In the rows, zero is written as 128.
The rows of X fall into a few groups, and each row is roughly a mix of its group's hidden directions.
X, 188 rows:
[[162 151 116 110 149  95  99 143 174 125 127]
 [ 95 101 106 107 133 165 129  94 111 150  99]
 [155 135 169 156 117 122 152  91 111 130  93]
 [137 120 117 112 110  74 158 148 167 112 123]
 [125 177 132 116 167 135  93 146 141  96 126]
 [ 92 148 151 164 139 147 117 100 169 137 114]
 [179 157 120 130 158 148 129 100 110 153 144]
 [149 149 127  96 123 157  95 130 124 108  77]
 [146 186 136 117 166 112 125 139 125 138  94]
 [142  99  85 158 157 103 128 135 156 111 106]
 [102 133  90 177 125 118 109 104 110 141 155]
 [139 142  93 141 132 151  79 104 168 119 135]
 [144 140 141  94 174 151 157 110 123  97 146]
 [117 132 117 147 111 166  65 133 129 139 108]
 [116 158 124 169 117 132  77 112 151 116 107]
 [161 128 134  76 115 125 174 153 132 138 125]
 [103 111  85  99 126 133 107 158 135 123 171]
 [151  98 162 126 138  92 168 154 104 132 122]
 [132 167 126 120 174 108 120 147 154 135  88]
 [139 114 151 148  89 162 142 118  81 132 149]
 [109 143 104 149  76 107 119 143 171 132 120]
 [169 112 171 119 121  88 133 126 119 147 157]
 [156 141 122 109 142 143  61 110 138 137 123]
 [165 109 159  94 165 111  97 122 128 139 113]
 [ 74 130  92 121 104 150 162 146 126 124 135]
 [119 149 174 146 146 143 126  83 150 158 133]
 [123 114 101 132  85 145 121 154  84 125  93]
 [155 134 164 119 146 175 131 121  91 119 101]
 [167 112 146 130 156  84  92 137 144 119 147]
 [ 99 131 114 132 135 141 113 101  65 154 131]
 [136 149 139 100 119 153 105 149 188 113 123]
 [116 158 132 159 124 131  80 123 158  97 103]
 [150 143 143 130 173 158  91 116 119 103 100]
 [136 130 122 120 113  66 157 146 153 114 154]
 [142 133 125 135 117 103 140 162 190 106 141]
 [132 124 144 147  85  92 139 143 162 107  94]
 [174 152 151 101 147 118 133 150 126 104  91]
 [160 132 159  91 124 144 125 143 174 109 104]
 [124 136 141 121  86 126 187 140 104 114 108]
 [184 135 166 135 149 107  98 112 134 136 133]
 [ 95 123  79 122 133 129 134 138 132 152 179]
 [122 147 115 102 163 100 114 153 164  96 107]
 [123 167 122 139 120  86 101 139 167  97 120]
 [103 141 158  99 154 103 131 153 177 129 119]
 [155 109 135 151 109  76 154 139 133 143  94]
 [ 82 144 116 151  87 161 145 124 130 142 104]
 [129 130 116 121 143 159  88  71 147 123 112]
 [117 125 147 140 138 189 118 112  83 138 132]
 [153  96  99 109 117  91 110 166 109 108 131]
 [129 119 183 128  87 148 147 130  92 135 125]
 [ 85 155 129 155 117 164 163 116 152 133 116]
 [ 97 132 110 163 125 112 116 110  77 155 149]
 [138 141 127 120 118  75 147 152 166  97 145]
 [140 106 149 103 168 149 145 120  75 125 134]
 [ 92  97  98  96 121 135 108 117 127 156  92]
 [179 124 167 111 149 104 131 111 117 143 155]
 [164 138 122 105 137  82 142 151 158 124 163]
 [ 72 115 128 120 102 103 121 160 141 101 112]
 [138 120 157 101 141 160 145 114  70 133 119]
 [ 97 118 133 136 129 185 138 114  86 134 109]
 [135  90 119 119 121 140 172 118  95 167 147]
 [161 127 126 116 130  83 126 147 182 110 135]
 [133 101 156 119 140 105 174 153  86 137 123]
 [104 124 119 124 121 176 171 125  86 123 115]
 [137 128 120 123  90  84 178 141 141 128 150]
 [141 112 116 102 105  86 178 146 151 130 125]
 [126  83 129 114 102 150 179 124 114 146 107]
 [ 96 171 173  90 108 124 127 123 122 133 136]
 [101 108 126 125 142  90 188 147 129 121 140]
 [132 120  97 139 105  82 133 115 180 118 122]
 [123 129 106 139  70  94 126 156 156 123 118]
 [ 89 109 131 160 106 119 167 111 115 156 153]
 [133 119 170 147 150 126 171 134  96 140 161]
 [186 116 139 113 136  96 130 152 122  92 119]
 [124 111 128 125 131  83 189 149 138 112 132]
 [146 104 146 144 134  82 141 112  78 144 122]
 [115 140 108 133 124 171  66 129 134 131 110]
 [161 123  84 149 168 160 112 133 137 149 124]
 [ 78 116 142 117  98  93 136 146 139  95 141]
 [ 90  98 122 165 116 140 114 109 141 112  84]
 [173 137 101 151 155 164 119 102 118 153 126]
 [106 118 147 138  71 102 114 140 145 122  93]
 [164 153 158 151 121  97 128 164 132 110 158]
 [ 87 130 118 123  96 128 157 117 131 171 162]
 [108 111 149 138 145 153 172  97 107 133 166]
 [157 151 126 147 162 114 129  91 149 137  83]
 [161 141 151 130 146 159 136 122 107  95  81]
 [149 115 163  92 139 133 150 151 172 109 110]
 [160 148 135 163 122  91 152 127 164 101 144]
 [140 142 146 112 159 181  95 134 134 114 100]
 [167 136 127 113 103 142  93 135 117 114  77]
 [141 102 108 125 102  77 165 128 138 153 145]
 [ 89  96 121 124 126 127 167 103 112 148 166]
 [147 140 141 127 148 113 178 110 143  94 166]
 [120 138 132 173 111 110  97 134 179 123 107]
 [ 90  92 132 128 115 132 126 120 127 115  67]
 [ 81 133  95 122 141 167 162 128 117 137 152]
 [158 109 170 137 122 111 140 144  77 146 117]
 [111 110  97  87 136 140 108 163 144 136 166]
 [123 175 177 131 126  97 149 117 119 117 106]
 [141 106  88 115 114  90 120 169 134  95 125]
 [ 86 120  84 109 124 112 105 125 163 134 154]
 [103 120 115 175  83 124 139  99 109 149 133]
 [119 117 181 132  80 133 149 109 102 123 132]
 [139 123 113 166 147 133  85 161 135 146 166]
 [100 107 143 126 144 167 164  93  98 142 137]
 [135 144 108 111 110  95  89 151 169 115 103]
 [156 167 127 100 165 133  95 147 155 116 121]
 [ 96 148 118 142 150 168 104 101 129 165 150]
 [ 84 129 136 156 148 164  98 116 112 100 108]
 [126  91 122 119 115 124 185 126 100 152 152]
 [100 126 104 159 131 112 129 121  72 152 151]
 [ 87 150 102 136 131 175 125 111 120 161 148]
 [138 125 115 169 144 130  78 145 116 153 161]
 [109 123 149 124 159 178 138 121  83 145 137]
 [105 152  93 130 110 189 119 112 128 118 125]
 [145 123 110 147 100  78 134 123 175 116 114]
 [106 133 103 148 135 145  92  72 107 141 130]
 [108  94  86 112 116 146 108 154 129 125 169]
 [133  95 115 134  92 117 186 122 123 152 142]
 [116 157 103 128 115 164  87 104 166 119 129]
 [ 99 125 101 153  83 148 127 143 116 126  84]
 [113 118 147 136 146 156 179  98  95 135 149]
 [130 129 118 121 128  66 149 149 159 104 151]
 [141 160 139 107 158 124  88 148 159  97 111]
 [138 129 110 121  96  73 109 153 160 127 109]
 [184 134 122 139 159 145 134  89 127 152 137]
 [ 82 109 125 142  98 161 111 116 102 161 130]
 [119 144 157  98 108 166 125 116 114 151 174]
 [141 130 146 101 146 181 120 119  89 124  99]
 [164 160 157 138 126 170 127 129  95 106 114]
 [107 124 141 145 146  89 161 134 156 131 175]
 [ 76 115 129 161 129 125 151 122 124 161 162]
 [122 151 137 139 176 170 131  88 129 146 137]
 [165 129 175 147 159 108 102 106 149 129 122]
 [127 110  65 134 153 138 103 123 159 131 141]
 [102 114 119 146 120 148 182 114  84 124 120]
 [112 106 118 147 130 165 118  97  88 168 121]
 [129 137 136 139 163 176  86 112 100 141 136]
 [136 162  92 114 177 110 111 152 145 132 113]
 [114 122 121 109 136 168  84 139 100 151  94]
 [100 107 103 119 147 104 114 135 187 119 111]
 [132 135 125 120 130  97 121 131 201 108 135]
 [170 110 150 128 129  86 129 148 140  90 105]
 [174 159 114 117 146 149 125 105  96 152 153]
 [124 142 130 130  80 108 183 140 108 113 115]
 [153 141 136 107 123 166  95 123 177 112 111]
 [117 103 120 136 134 174 131 103  86 166 122]
 [120 119 137 119 158 137  82  77 109 150 120]
 [ 86 175 137 115  96 143 113 128  99 124 148]
 [162 112 137 117 107  89 142 153 131  89  98]
 [141 135 135 151 132  88  91 124 183 131 137]
 [141 142 161 119 178 152 120 141 125 108 168]
 [164 113 159 104 160 111  92 135 161 132 123]
 [149 150 139 155 140 150 129 128 143  89  76]
 [103  97 111 167 108 108 139 100 104 154 151]
 [122 123 152 116 102 121 187 130  92 122 104]
 [115 157 136 145 169 172 127  92 137 148 139]
 [104 124 125 181 124 139  83  94 117 137 128]
 [151 124 140 125 123 113 144 155 194 102 127]
 [133 108 118 118  76  85 124 165 131 112 118]
 [133 129 116 121 121  64 153 146 154 114 155]
 [130 105  89 127 115  92 124 172 143  94 125]
 [136 130 132 113 112 178  99 123  91 131  88]
 [147 138  94 101 141 155 172 135  93 126 148]
 [120 111  98 123  93 122 136 112 117 150  69]
 [122  86 122 147 118  78 153 137 122 163 142]
 [140 146 101 128 180 123 112 150 159 139  95]
 [101 116 104 150 105  77 130 138 161 148 142]
 [111  77  96 167 123 136 128 148 147 108 144]
 [121 140  74 101 148 135 102 154 129 131 164]
 [105 148 116  93 147  91 115 168 146 119 102]
 [ 99 152  91 161 123 162 101 133 147 121 102]
 [175 158 109 121 152 153 120 110  99 154 146]
 [126 134 100 151 147 138  67 104 137 142 148]
 [ 92 105 111 112  98 139 118 167 114 116 167]
 [117 164 141 141 144 133  66 126 137 104 111]
 [181 157 115 132 162 133 129  91 117 148 128]
 [105 126 113 138 113 166 173 128  80 124 121]
 [130 137 137 153 147 107 178 112 150 111 170]
 [143 103 138 139 145  79 141 124  77 147 131]
 [169 162 131 130 125 123  92 151 150 101  98]
 [170 144 124  99 124 140 119 115 138  92  82]
 [159 108 136 165 123 176 130  97 119 152 116]
 [125 125  95 103 150 161 109 127  80 145 152]
 [138 134 133  88 162 180 120 108 111 107 120]
 [102  99 108  92 129 132 114 166 151 129 166]
 [ 94 136 113 101 145 127 105 184 151 131 113]]
One row of each group comes first, with its name. Which group is each row after those in?
[118 121 189 121  87 136 148 103 115 132 134]
P
[111 144 114 156 118 135 113 146 166  90  86]
C
[ 94 112 126 113 154 117 177 104 136 132 165]
Q
[ 96  88 134 149 102 154 156 109  95 135 115]
N
[133 152 106 128 117 167  96 135 181 111 133]
B

[ 91 136  97 117 100 159 138 118 102 166 143]
C
[113 147 154 169 132 151  95 113 102 112 162]
N
[151 103 136  85 131 121 178 145 112 142 151]
N
[115 153 171 142 145 158 134  84 137 156 131]
C
[128 128 154 123  96 116 187 163 122 116 117]
B
[127 131 134 169 102 100  88 127 169 145 119]
C
[ 99 141 126 175 103 144  93 102 129 124  99]
N
[136 128 120 135 111  91 176 171 148 109 139]
B
[ 99 115 110 124 149 100 117 139 185 116 102]
P
[ 92 148 102 130 142 179 124 109 113 157 144]
C
[172 105 140 115 114  88 143 152 119  96 108]
C
[104 116 133 110 156 180 127 114  89 141 149]
Q
[109  98 113 163 109  99 145 105 106 153 161]
N
[ 92 153 127 136 133 173 171 100 133 143 127]
C
[135  89 115 124 102 114 186 126 120 152 144]
N
